128 stands for zero in the data rows.
Every row has a hidden score. In each pair, how much higher is the second row's than the first's? 15 means about the same, 30 much higher and 0 much lower. The score is a weighted sum of the row's numbers plus the product of two more (or one squared), each taken from its middle value.
[127 119 109 180 145 113 113 137 122 131 144 138  85 133 133 168]
[146  85 163 139 176 152 131 171 153 131 156 102 155 201 153 171] -> 8
[126  95 130 194 144 164  40 178 102 137 112 129 101 182 179 198]
[141  99 157 113 133 155 139 134 164 114 137 104 123 145 157 143] -> 9
[139  93 186 101  77 141 156 125 197  80 112  59 191 154 184 103]
[110 246  31 137  80  32 164 142  60 184 105 214  53  33   6 100] -> 17
[158  76 175 125 155 176 148 172 170 105 152  77 178 182 177 123]
[135 121 129 110 161  95 106 111 127  86 162 118 142 146 110 131] -> 23
[106 181  73 169 118  92  32 112  64 179  88 189  77 103 103 130]
[161 129 115  57  94 120 163 112 146 139 145 131 147 117  96  86] -> 5
[ 90 199 124 186  86 119 197 171  81 130  86 158  89  35 102 172]
[149 106 148 124 137 146  86 147 146 109 133 104 141 140 148 137] -> 16
[ 88 119 120 153 123 113 113 110 102 147 168 119 110 140 125 122]
[115 157 121  72  72 112 130 123 158 149  76 134 159  83 123  63] -> 9
[ 96 211  84 164  77  89 157 148  55 175  69 182  79  38  53 178]
[127 156  87 118 130 123 118 134 101 167 144 171  96 115  99 107] -> 18
[134 105 156 128 111 135 123 109 157  89 150 102 133 106 161 106]
[161 104 150 106 123 165 114 137 158  88 122  99 171 154 174 140] -> 15
[148  79 213  73  54 182 176 140 224  57 105  20 219 103 197  51]
[ 90 197  43 128 107  52 126 121  70 193 132 218  57  83  31 118] -> 20
[139 113 142  88 107 110 161 115 149  85 166  95 142 138 137  97]
[140  73 169 112 110 177 131 127 164 104  99  88 152 126 169 117] -> 17
[129 182 129 163  46  95 209 169 126 117  83 137 111  60  82 130]
[124 118 127 119 110 139 132 118 118 125 127 122 130 127 106  97] -> 14
[117 116 126 159 156 154  68 142 102 154 127 139 133 165 147 143]
[173  74 193  98 121 164 190 123 183  72 115  71 178 161 152 116] -> 10
[102 173  87 135 115 103 140 168 100 179  85 159 109 108  95 137]
[ 97 224  64 167  80  89 123 149  50 178  80 203  57  26  49 128] -> 20
[155 108 148 149 137 151 107 142 135 123 119 111 138 158 162 127]
[125  93 173 147 197 141 145 134 155 107 144  84 157 168 179 147] -> 13
[125  74 190 131 161 160 190 144 168  71 153  87 165 166 164 117]
[151 100 161 143 146 146 167 153 184  99 150  70 163 140 164 115] -> 10
[158  80 182  88  86 177 189 134 189  67  96  74 197 132 163  95]
[149  78 183 106 161 151 137 143 162  97 143 106 166 192 167 146] -> 19
[ 80 234  28 129  82  59 172 140  54 239  82 231  51  45  16  71]
[109 143 149  46  47 167 122  92 168 120 149 112 189  73 142  62] -> 14
[ 94 161  74 140 160  61  26  74  58 146 195 180  62  73  83 125]
[116 136 130 101 130 136 105 123 112 124 109 149 129 121  92 112] -> 5
[104 210 132 218  23 118 191 197  80 169  40 163  97   0  86 164]
[153  68 202 143 178 181 159 153 164 107 125  99 193 192 146 160] -> 14
[125 143 112 146 130 115 169 125 113 141 102 141 125  92  91 113]
[136 110 128 132 163 143  87 167 115 119 141 143 105 146 138 128] -> 20
[110 175  86 159 114 128  80 202  97 165  92 169  75  96 130 137]
[ 88 165  65 122 129 109  50  93  69 154 176 171  92 113  86 140] -> 8
[146 151 114  58  73 114 165  81 137 155 108 129 153  82 100  81]
[156  84 196 111 125 175 184 121 173 102 121  83 189 172 147 120] -> 13
[131 167 101 106 113 104 180 136 127 151 134 133 135  78 115  67]
[104 142  90 152 138 116  82 125  85 151 147 144  98 110 125 148] -> 21
[140  64 199  92 101 157 171 144 198  74 101  58 198 138 167  97]
[147  82 179 100 177 149 163 123 175  94 117  94 163 184 165 133] -> 18
[139  96 158 134 156 172 150 148 179 104 142 103 167 166 141 127]
[133 113 153 156 180 158 116 179 155 101 132  95 133 158 153 142] -> 18
[133 195  97 136  78  93 182 155 108 174  53 178 111  40  59 166]
[142  96 160 120 160 117 152 139 154  91 138 105 153 175 135 137] -> 18
[116 205  72 163 119  89 118 134  82 158 116 170  85  76  88 164]
[144 147  86 185 140 128  95 171 101 158 123 162  82 103 142 109] -> 23
[108 188  64 135  93 100  93 128  53 211 101 199  62  75  88 120]
[128  94 190  80 119 156 185 115 198  73 114  63 187 119 184  59] -> 9
[101 192  59 137 115  92  86 126  81 203  89 203  76  93  80 118]
[106 163  82  95 125 103  77  78  57 168 153 192  62 124  82 123] -> 13
[ 93 241  59 204  37  83 139 174  19 198  55 219  63   0  15 149]
[119 180  90 161  96  97 175 139  92 137  86 158  88  80  87 143] -> 15
[111 255  54 199  17  75 180 167  21 186  30 218  63   0  16 152]
[136 126 122 129 132 132  98 115 106 149 135 144 121 109 132 107] -> 15
[ 82 167  70 170 133  96  65  86  52 182 125 173  56  83 115 128]
[110 133  91 158 149 125  33  95  83 150 132 161  90 116 145 148] -> 16
[101  88 172 171 178 174 148 180 146 137 125 109 146 180 148 156]
[150 106 136 138 198 153  74 181 148 101 130 117 134 183 174 149] -> 25
[134  95 162 130 130 180 129 135 178  96 108  91 144 141 153 119]
[102 184  52 128  95 112  51 120  53 189 134 221  66  92  58 111] -> 13
[117 140  87 108 157 122 100 139 101 163 113 178  88 129  87 116]
[135 109 130 123 142 114 140  75 123 115 155 135 125 137 132 110] -> 16
[122 240  84 185  77  52 211 137  78 169 115 172  56  24  71 180]
[ 71 255  28 128  48  29 134 160  73 200  49 226  75  23  15 118] -> 14
[134 118 118 129 146 134 142 164 136 107 148 105 122 123 123 129]
[139 111 162  69  81 146 138 106 193  80 108  67 170 128 220  96] -> 14
[141 196  95 131  60  67 167 143 107 143  60 170 121  61  48 152]
[117 137 106  74  97 134 110  84 122 136 119 139 116  93 105  94] -> 17
[154  76 191 122 186 134 163 147 187  90 140  88 167 187 147 142]
[126 152  79 173 152 126  79 129 101 129 136 157  91 123 123 165] -> 22
[125 200  99 158 108  92 164 143  79 169  81 185  98  68  69 173]
[ 95 182  45 102  93 112  71  75  46 175 186 215  44  85  31  98] -> 18
[112 108 155 103 127 139 118 112 138  95 121  97 146 140 145 112]
[112 117 107 177 180 107  91 129 116 113 143 137  75 163 159 167] -> 24
[150 119 141 136 143 131 102 116 119 133 151 122 125 149 165 123]
[148  90 163  90 130 152 151 137 191  94 118  92 208 150 169 128] -> 9
[127 146 100 155 186 107 114 120 115 111 181 139 100 181 140 174]
[139 121 128 161 174 114  88 142 133 110 142 131 110 138 181 167] -> 15
[160 106 128 151 149 157 104 128 135 120 137 133 120 157 128 146]
[114 198  94 194  83  91 204 160  84 143  86 165  90  66  69 174] -> 9
[132  99 154 122 144 145 115 125 133 121 111 101 127 141 156 129]
[151 100 160  97 121 134 150 115 172  84 129  74 171 128 164  92] -> 12
[170  79 196 101  89 171 126 137 189 113 105  78 195 169 164 116]
[153  91 201  88  88 153 199  86 196  63 132  55 224 129 183  99] -> 10
[ 94 151  57 154 122 114  60 125  62 185 129 186  65 132 101 144]
[150 122 156 106 110 150 119 119 167 123 109  93 177 143 192 111] -> 12
[118 111 146 126 110 106 113 100 139 115 129 112 131 131 125 109]
[112 129 147  73  83 147 114  80 150 119 115 110 161 102 155  80] -> 8
[135  99 146 154 109 170 122 142 147 106 112  91 150 138 160 140]
[147 172 120  85  67  91 173 123 143 148  94 136 154  75  91  95] -> 10
[159  80 172 156 176 168 124 168 160  84 129  92 172 187 151 131]
[ 97 255  49 200   0  44 193 190  28 189  51 229  58   0  28 153] -> 19
[145 118 131  50  72 143 125 105 132 146 137 137 152 116 112  59]
[156  87 168 129 189 144 135 155 147 122 170 112 151 178 189 173] -> 15
[155  83 186  57  90 198 168 128 181  94 129  72 208 139 165  82]
[126 149 104  99 140 103 155 127 115 163 133 170 108 133  94 135] -> 17
[126  89 127 119 106 117 118 104 146  85 143  87 119 134 138  91]
[140  87 194  96  85 193 172 156 206  86 107  63 205 125 169  90] -> 10
[126 129 106  98 131 107 153 105 136 101 172 135 118 130 106  83]
[118 121 123 163 145 146  98 114 112 146 152 129 113 126 137 109] -> 17
[135 105 117 155 197  95  80  79 107 131 169 124 118 141 137 153]
[157 118 138  99 120 128 149 117 163  90 147  91 153 137 151 111] -> 8
[ 91 172  75 168 128  62 120 173  97 153 112 167  90 100 107 115]
[149 107 144 114 124 127 153 120 148 109 140 107 158 132 163 129] -> 7
[117 190  62 131 124  79  95 131  90 173 105 191  68  85 100 124]
[130 112 121 205 170 152 105 130 119 123 122 124 109 162 144 163] -> 16
[116  95 180 134 115 158 105 162 146 116  83  90 164 169 181 142]
[124 103 144 119 174 125 148 135 156 119 145 117 132 144 154 158] -> 13
[123  79 179 136 161 142 185 146 159  99 156  92 164 178 148 151]
[107 161  83 119 129  99 136 152 113 156  89 168 107 100  65 110] -> 13
[160 109 130 117 117 139 128  82 143  96 129 112 144 120 133 123]
[ 95 200  45 165  91  75  88 124  51 204 107 198  59  86  45 124] -> 15
[ 99 196  99 177  90 112 104 169  87 168  78 160  87  85 111 165]
[ 78 119 129 147 160 140 105 119  80 149 170 141 104 154 123 135] -> 20
[131 156 110 113 125 114 117 131  97 159 122 156 101  78  94 144]
[135 104 163 143 112 172 101 146 148 112 120  61 154 158 205 132] -> 15
[147  97 156 133 134 159 143 133 156 108 118  92 159 130 158 147]
[174  80 187  73  90 152 178 120 198  58 108  47 197 138 170  75] -> 12
[127 199  91 163  85 101 136 123  59 168  87 176  84  97  82 161]
[123  99 165 116 112 153 113 139 162  98  90  89 163 135 181 140] -> 13
[106 201 127 177  50 122 171 200 100 167  62 159 103  45  85 135]
[145  99 166 102 127 130 153 125 177  95 154  96 175 145 142 116] -> 14
[147 113 143 125 177 151 100 124 121 129 154 109 133 155 156 146]
[166 143 141  86  87 144 121 118 131 133 115 141 154  97 124  76] -> 17
[109 207  83 150  77 106  98 128  64 198  69 195  75  76  73 152]
[127 103 128  91 110 122  83  71 132 106 146 102 146 119 136  95] -> 13
[127 102 162 169 157 156 145 185 148 125 139 107 126 169 151 154]
[ 80 170  80 153  99 130  85 153  66 152 133 180  80  87 106 116] -> 18
[125  97 143 198 164 183 107 179 136 137  66 100 140 156 173 141]
[156  78 198 121 116 175 192 143 193  73 108  68 194 157 148  94] -> 5
[ 93 190  63 120  69  92 112  92  66 191  80 214  85  65  34 123]
[129 132 107 119 126 124 154 138 128 140 150 157 109 115 109 102] -> 13
[136  79 191 131 141 186 175 157 164 121 113  92 161 150 181 147]
[142 161 127 171 118  82 173 168 130 130 105 150 123  76  92 111] -> 21
[154 105 141  87 119 144 121  68 182  95 135  88 158 124 146 126]
[163  85 170 116 165 139 181 140 165 105 151  97 155 175 140 126] -> 6
[139  80 166 128 151 142 167 151 176  88 141  87 153 161 147 129]
[110 175  65 120 116 100  89 114  67 182 107 183  75 141  87 134] -> 18
[122 149 113  86  87 125 152 113 120 148 118 153 120 104  83  95]
[117  77 180 159 147 172 125 157 135 156  84 123 144 203 182 138] -> 20
[117 141  95 145 148 120  62 107  73 139 149 158  62 106  95 126]
[140  87 178  95 103 178 133 148 169 111 130  60 196 133 176  99] -> 5
[122 113 129 146 179 150  82 112 124 127 133 134 107 167 154 181]
[ 97 188 115  83  80 107 141 102 136 150  43 145 156  32  99  90] -> 9
[143 116 108 143 146 135  35 122  92 138 122 156 114 158 128 169]
[106 195  67 149 127  76 115 167  84 188  80 185  99  94  88 147] -> 9
[187  81 183  61 105 129 210  73 231  45 131  41 220 103 180  94]
[181  77 184  92 145 155 192 131 208  58 155  63 224 168 155 106] -> 15
[103 147  79 142 155 115  64  81  58 161 159 180  84 140  74 124]
[124 142  84 164 149 109  61 105  77 157 131 173  84 115 110 150] -> 16
[ 75 126 143 108 101 123 123  95 121 115 203 115 125  84 130  66]
[164  88 184  83  82 173 167 119 202  53  99  61 189 103 193  57] -> 11
[147 179  62 116 162  80  97 111  89 150 152 183  58 142  96 135]
[111 135 114 102  92 123 105 109 136 162 131 134 134 112 106  89] -> 9
[ 87 237  57 200  66  76 138 114  38 166 127 200  37   0  43 142]
[110 116 117 143 185 128 100 101 119 130 195 125 103 148 127 161] -> 11
[141  96 135 154 191 140 108 135 127 123 117 125 125 186 155 178]
[161  86 187  94 145 151 163 121 192  84 128  79 180 137 172 100] -> 10
[154  87 179 122 104 152 127 151 155  95 116  87 148 174 156 117]
[154  93 172  83  87 144 188 101 177  98 131  64 176 159 178 100] -> 8
[127  88 169 140 173 181 142 164 140  97 140 113 136 183 160 172]
[110 159  85 150 131  96  88 130  92 159 152 167  74 128 137 137] -> 19
[142 142 109 143 105 107 145 113 128 135 141 131 115 107  86 106]
[129 161  98  78  99 103 180  97 126 162 112 146 125 131  71  57] -> 10
[116 148  79 124 120 126 101 125  85 184 110 185 111 131  89 119]
[156  79 208 132 119 157 179 125 181  88  97  77 185 150 164 116] -> 14
[124 132 127 105 130 146 121 121 107 131 140 155 118 128  87 113]
[109 191 117 182  67  99 175 175  98 151  57 159  97  48  80 164] -> 16
